In the data rows, zero lies at 7.5, halfway between 7 and 8.
Some points, each followed by its number:
[7, 7, 7, 8, 8, 8, 8, 8, 9, 9, 9, 9, 10, 10, 10, 10, 11, 11, 11, 11, 12, 12, 12, 13] 0
[7, 7, 7, 8, 8, 8, 8, 8, 8, 8, 8, 9, 9, 9, 9, 9, 9, 9, 10, 10, 10, 10, 10, 10] 1
[7, 7, 7, 7, 7, 7, 7, 7, 7, 7, 7, 7, 7, 7, 7, 7, 8, 8, 8, 8, 8, 8, 8, 8] 2
[7, 7, 7, 8, 8, 8, 8, 8, 8, 8, 8, 8, 7, 7, 7, 7, 7, 7, 6, 6, 6, 6, 6, 5] 3
[7, 7, 7, 7, 7, 7, 7, 6, 6, 6, 6, 6, 6, 6, 6, 6, 6, 6, 6, 6, 6, 6, 6, 6] 4
[7, 7, 7, 8, 8, 8, 8, 8, 9, 9, 9, 9, 10, 10, 10, 10, 11, 11, 11, 11, 12, 12, 12, 13] 5
[7, 7, 7, 7, 7, 7, 7, 6, 6, 6, 5, 5, 5, 5, 4, 4, 4, 4, 3, 3, 3, 3, 3, 3] 6
[13, 13, 13, 7, 7, 7, 6, 6, 6, 5, 5, 5, 5, 4, 4, 4, 4, 3, 3, 3, 3, 2, 2, 2] 7
[10, 10, 10, 7, 7, 7, 6, 6, 6, 5, 5, 5, 5, 4, 4, 4, 4, 3, 3, 3, 3, 3, 3, 2] 8
[7, 7, 7, 8, 8, 8, 8, 9, 9, 9, 9, 9, 10, 10, 10, 10, 11, 11, 11, 11, 12, 12, 12, 13] 9
[7, 7, 7, 7, 7, 7, 7, 7, 7, 6, 6, 6, 6, 6, 6, 6, 6, 6, 6, 6, 6, 6, 6, 6] 10
[7, 7, 7, 8, 8, 8, 8, 8, 9, 9, 9, 9, 10, 10, 10, 10, 11, 11, 11, 11, 12, 12, 12, 13] 11
[7, 7, 7, 8, 8, 8, 8, 8, 8, 8, 8, 8, 8, 8, 8, 8, 7, 7, 7, 7, 7, 7, 7, 7] 12
[7, 7, 7, 8, 8, 8, 8, 8, 8, 9, 9, 9, 9, 9, 10, 10, 10, 10, 10, 10, 10, 10, 9, 9] 13
[7, 7, 7, 8, 8, 8, 8, 8, 8, 8, 8, 8, 9, 9, 9, 9, 9, 9, 10, 10, 10, 10, 10, 11] 14
[7, 7, 7, 8, 8, 8, 8, 8, 9, 9, 9, 9, 9, 9, 10, 10, 10, 10, 10, 11, 11, 11, 11, 10] 15
[7, 7, 7, 8, 8, 8, 8, 8, 8, 9, 9, 9, 9, 9, 10, 10, 10, 10, 10, 10, 10, 10, 10, 10] 16
[7, 7, 7, 7, 7, 7, 6, 6, 6, 6, 6, 6, 6, 6, 6, 6, 6, 6, 6, 6, 6, 6, 6, 6] 17
[7, 7, 7, 8, 8, 8, 8, 8, 8, 9, 9, 9, 9, 9, 10, 10, 10, 10, 10, 10, 10, 10, 10, 10] 18
[7, 7, 7, 8, 8, 8, 8, 8, 9, 9, 9, 9, 9, 10, 10, 10, 10, 10, 11, 11, 11, 11, 11, 11] 19
[7, 7, 7, 8, 8, 8, 8, 9, 9, 9, 9, 9, 10, 10, 10, 10, 11, 11, 11, 11, 12, 12, 12, 13] 20
[7, 7, 7, 7, 7, 7, 7, 7, 7, 7, 7, 7, 7, 7, 7, 7, 7, 7, 7, 8, 8, 8, 8, 8] 21
[8, 8, 8, 7, 7, 7, 6, 6, 6, 5, 5, 5, 5, 4, 4, 4, 4, 4, 3, 3, 3, 3, 3, 3] 22
[7, 7, 7, 8, 8, 8, 8, 8, 8, 7, 7, 7, 7, 6, 6, 6, 6, 5, 5, 5, 5, 4, 4, 4] 23
[7, 7, 7, 8, 8, 8, 8, 8, 9, 9, 9, 9, 10, 10, 10, 10, 11, 11, 11, 10, 10, 10, 10, 10] 24
[7, 7, 7, 8, 8, 8, 8, 8, 9, 9, 9, 9, 9, 9, 9, 9, 9, 9, 9, 9, 9, 9, 9, 9] 25
[8, 8, 8, 7, 7, 7, 6, 6, 6, 5, 5, 5, 5, 5, 4, 4, 4, 4, 4, 3, 3, 3, 3, 3] 26
[14, 14, 14, 7, 7, 7, 6, 6, 6, 5, 5, 5, 5, 4, 4, 4, 4, 3, 3, 3, 3, 2, 2, 2] 27
[7, 7, 7, 8, 8, 8, 8, 8, 9, 9, 9, 9, 10, 10, 10, 10, 11, 11, 11, 11, 12, 12, 12, 12] 28
[7, 7, 7, 8, 8, 8, 8, 8, 9, 9, 9, 9, 10, 10, 10, 10, 11, 11, 11, 11, 12, 12, 12, 13] 29
[7, 7, 7, 8, 8, 8, 8, 8, 8, 9, 9, 9, 9, 9, 9, 10, 10, 10, 10, 10, 10, 11, 11, 11] 30
[7, 7, 7, 7, 7, 7, 6, 6, 6, 6, 5, 5, 5, 5, 5, 5, 5, 5, 5, 4, 4, 4, 4, 4] 31
[13, 13, 13, 7, 7, 7, 6, 6, 6, 5, 5, 5, 5, 4, 4, 4, 4, 3, 3, 3, 3, 2, 2, 2] 32
New points follow, each followed by the number of its nearest point above.
[7, 7, 7, 8, 8, 8, 8, 8, 9, 9, 9, 9, 9, 9, 10, 10, 10, 10, 10, 11, 11, 11, 11, 11] 15
[8, 8, 8, 7, 7, 7, 7, 6, 6, 6, 6, 6, 5, 5, 5, 5, 5, 5, 5, 5, 5, 5, 4, 4] 31
[11, 11, 11, 7, 7, 7, 6, 6, 6, 5, 5, 5, 5, 4, 4, 4, 4, 3, 3, 3, 3, 3, 2, 2] 8
[7, 7, 7, 8, 8, 8, 8, 8, 8, 8, 8, 9, 9, 9, 9, 9, 10, 10, 10, 10, 10, 11, 11, 11] 30
[7, 7, 7, 7, 7, 7, 7, 7, 6, 6, 6, 6, 6, 6, 5, 5, 5, 5, 5, 5, 4, 4, 4, 4] 31
[7, 7, 7, 8, 7, 8, 8, 8, 8, 8, 8, 8, 8, 8, 9, 8, 8, 8, 8, 8, 8, 8, 8, 8] 12
[7, 7, 7, 8, 8, 8, 8, 8, 8, 9, 9, 9, 9, 9, 9, 9, 9, 8, 9, 8, 8, 8, 8, 8] 25
[7, 7, 7, 8, 8, 8, 8, 8, 8, 8, 8, 8, 8, 8, 8, 8, 8, 8, 8, 8, 7, 7, 7, 7] 12
[7, 7, 7, 8, 8, 8, 8, 8, 9, 9, 9, 9, 10, 10, 10, 10, 11, 11, 11, 11, 12, 12, 12, 12] 28
[7, 7, 7, 7, 7, 7, 7, 6, 6, 6, 6, 5, 5, 5, 4, 4, 4, 4, 3, 3, 3, 3, 3, 3] 6
[7, 7, 7, 7, 8, 8, 8, 8, 8, 8, 8, 8, 8, 8, 8, 8, 8, 8, 8, 7, 7, 7, 7, 7] 12
[7, 7, 7, 8, 8, 8, 8, 8, 8, 7, 7, 7, 7, 6, 6, 6, 6, 6, 5, 5, 5, 5, 5, 5] 23
[7, 7, 7, 8, 8, 8, 8, 8, 8, 8, 8, 8, 8, 8, 8, 8, 8, 8, 8, 8, 8, 8, 8, 7] 12
[7, 7, 7, 8, 8, 8, 8, 7, 7, 7, 7, 7, 7, 6, 6, 6, 6, 5, 5, 5, 5, 5, 4, 4] 23
[7, 7, 7, 7, 7, 7, 7, 7, 7, 7, 7, 7, 8, 8, 8, 8, 8, 8, 8, 8, 8, 8, 9, 9] 2
[7, 7, 7, 8, 8, 8, 8, 8, 9, 9, 9, 9, 9, 9, 9, 9, 9, 9, 9, 9, 9, 9, 9, 9] 25
[10, 10, 10, 7, 7, 6, 6, 6, 6, 5, 5, 5, 5, 4, 4, 4, 4, 3, 3, 3, 3, 3, 3, 2] 8
[7, 7, 7, 8, 8, 8, 8, 7, 7, 7, 7, 6, 6, 6, 6, 5, 5, 5, 5, 4, 4, 4, 4, 4] 23
[7, 7, 7, 8, 8, 8, 8, 8, 9, 9, 9, 9, 10, 10, 10, 10, 10, 10, 10, 10, 9, 9, 9, 9] 13
[7, 7, 7, 7, 7, 7, 7, 7, 8, 8, 8, 8, 8, 8, 8, 8, 8, 8, 8, 8, 9, 9, 8, 8] 2
[7, 7, 7, 8, 8, 8, 8, 8, 8, 8, 9, 9, 9, 9, 9, 9, 10, 10, 10, 10, 10, 10, 11, 11] 30
[7, 7, 7, 8, 8, 8, 8, 8, 8, 8, 8, 8, 7, 7, 7, 7, 7, 7, 6, 6, 6, 6, 6, 6] 3
[7, 7, 7, 7, 7, 7, 7, 6, 6, 6, 5, 5, 5, 5, 5, 5, 5, 5, 5, 5, 5, 5, 5, 5] 31
[7, 7, 7, 8, 8, 8, 8, 8, 8, 8, 8, 8, 7, 7, 7, 7, 6, 6, 6, 6, 5, 5, 5, 5] 3
[7, 7, 7, 8, 8, 8, 8, 8, 8, 9, 9, 9, 9, 9, 9, 9, 9, 9, 8, 8, 8, 8, 8, 7] 25
[7, 7, 7, 7, 7, 7, 7, 8, 8, 8, 8, 8, 8, 8, 8, 8, 8, 8, 8, 8, 7, 7, 7, 7] 12
[7, 7, 7, 8, 8, 8, 8, 8, 8, 8, 9, 9, 9, 9, 9, 9, 10, 10, 10, 10, 11, 11, 11, 11] 30
[7, 7, 7, 8, 8, 8, 8, 8, 9, 9, 9, 9, 9, 10, 10, 10, 10, 10, 10, 11, 11, 11, 11, 11] 19
[7, 7, 7, 8, 8, 8, 8, 8, 8, 8, 8, 8, 8, 8, 8, 8, 8, 7, 7, 7, 7, 6, 6, 6] 12
[7, 7, 7, 8, 7, 8, 8, 8, 8, 8, 8, 8, 8, 8, 9, 8, 8, 8, 8, 8, 8, 8, 8, 8] 12
[7, 7, 7, 8, 8, 8, 8, 8, 8, 9, 9, 9, 9, 10, 10, 10, 10, 10, 11, 11, 11, 11, 10, 10] 19
[7, 7, 7, 7, 7, 7, 7, 7, 7, 7, 7, 7, 7, 7, 7, 7, 7, 7, 7, 7, 7, 8, 8, 8] 21
[8, 8, 8, 8, 8, 8, 8, 8, 8, 8, 8, 8, 8, 8, 7, 7, 7, 6, 6, 6, 6, 6, 5, 5] 3
[7, 7, 7, 8, 8, 8, 8, 8, 8, 8, 8, 8, 9, 9, 9, 9, 9, 9, 9, 10, 10, 10, 10, 11] 14
[7, 7, 7, 8, 8, 8, 8, 8, 8, 8, 8, 8, 8, 8, 8, 8, 8, 8, 8, 8, 8, 7, 7, 7] 12
[7, 7, 7, 8, 8, 8, 8, 8, 9, 9, 9, 9, 9, 10, 10, 10, 10, 10, 10, 11, 11, 11, 11, 11] 19
[7, 7, 7, 8, 8, 8, 8, 8, 8, 8, 8, 7, 7, 7, 7, 7, 6, 6, 6, 6, 6, 6, 5, 5] 3
[8, 8, 8, 7, 7, 7, 6, 6, 6, 6, 5, 5, 5, 5, 5, 5, 5, 5, 5, 5, 5, 5, 5, 5] 31
[7, 7, 7, 8, 8, 8, 8, 8, 8, 9, 9, 9, 9, 9, 9, 9, 10, 10, 10, 10, 10, 11, 11, 11] 30
[7, 7, 7, 8, 8, 8, 8, 9, 9, 9, 9, 9, 10, 10, 10, 9, 9, 9, 9, 8, 8, 8, 8, 8] 25
[7, 7, 7, 7, 8, 7, 7, 7, 7, 7, 7, 7, 6, 6, 6, 6, 5, 5, 5, 5, 5, 4, 4, 4] 23
[7, 7, 7, 8, 8, 8, 8, 8, 9, 8, 8, 8, 8, 7, 7, 7, 7, 6, 6, 6, 6, 5, 5, 5] 3
[7, 7, 7, 8, 8, 8, 8, 8, 8, 8, 8, 8, 7, 7, 7, 7, 7, 7, 6, 6, 6, 6, 6, 5] 3
[7, 7, 7, 8, 8, 8, 8, 8, 9, 9, 9, 9, 9, 10, 10, 10, 10, 10, 10, 10, 11, 11, 11, 11] 19
[7, 7, 7, 8, 8, 8, 8, 8, 9, 9, 9, 9, 10, 10, 10, 10, 11, 11, 11, 11, 12, 12, 12, 12] 28
[7, 7, 7, 8, 8, 8, 8, 9, 9, 9, 9, 9, 10, 10, 10, 10, 10, 9, 9, 9, 9, 9, 8, 8] 25
[7, 7, 7, 8, 8, 8, 8, 8, 8, 8, 8, 9, 9, 9, 9, 9, 9, 9, 9, 8, 9, 8, 8, 8] 25
[7, 7, 7, 8, 8, 8, 8, 8, 7, 7, 7, 7, 6, 6, 6, 6, 6, 5, 5, 5, 5, 4, 4, 4] 23
[7, 7, 7, 7, 7, 7, 7, 6, 6, 6, 6, 6, 6, 5, 5, 5, 5, 5, 5, 5, 5, 4, 4, 4] 31
[10, 10, 10, 7, 7, 7, 6, 6, 6, 6, 5, 5, 5, 5, 4, 4, 4, 3, 3, 3, 3, 3, 3, 2] 8
[7, 7, 7, 8, 8, 8, 8, 8, 9, 9, 9, 9, 9, 9, 10, 10, 9, 9, 9, 9, 9, 8, 8, 8] 25
[7, 7, 7, 8, 8, 8, 8, 8, 7, 7, 7, 7, 6, 6, 6, 6, 5, 5, 5, 5, 5, 4, 4, 4] 23
[7, 7, 7, 8, 8, 8, 8, 8, 8, 9, 9, 9, 9, 9, 9, 9, 9, 9, 9, 9, 9, 9, 9, 8] 25
[7, 7, 7, 8, 8, 8, 8, 8, 9, 9, 9, 9, 9, 10, 10, 10, 10, 10, 11, 11, 11, 11, 11, 11] 19
[7, 7, 7, 7, 8, 8, 7, 7, 7, 7, 7, 7, 7, 6, 6, 6, 6, 5, 5, 5, 5, 4, 4, 4] 23
[7, 7, 7, 8, 8, 8, 8, 8, 7, 7, 7, 7, 7, 7, 6, 6, 6, 6, 5, 5, 5, 5, 5, 4] 23
[7, 7, 7, 7, 8, 8, 8, 8, 8, 8, 8, 8, 9, 9, 9, 9, 9, 9, 10, 10, 10, 10, 10, 11] 14
[7, 7, 7, 8, 8, 8, 8, 8, 8, 9, 9, 9, 9, 9, 8, 8, 8, 8, 7, 7, 7, 7, 7, 6] 12
[7, 7, 7, 8, 8, 8, 8, 8, 8, 9, 9, 9, 9, 9, 10, 10, 10, 10, 10, 11, 11, 11, 11, 11] 15
[7, 7, 7, 8, 8, 8, 8, 8, 9, 9, 9, 9, 9, 10, 10, 10, 10, 10, 10, 10, 10, 9, 9, 9] 13
[7, 7, 7, 8, 8, 8, 8, 8, 8, 9, 9, 9, 9, 9, 9, 9, 10, 10, 10, 10, 10, 10, 11, 11] 30
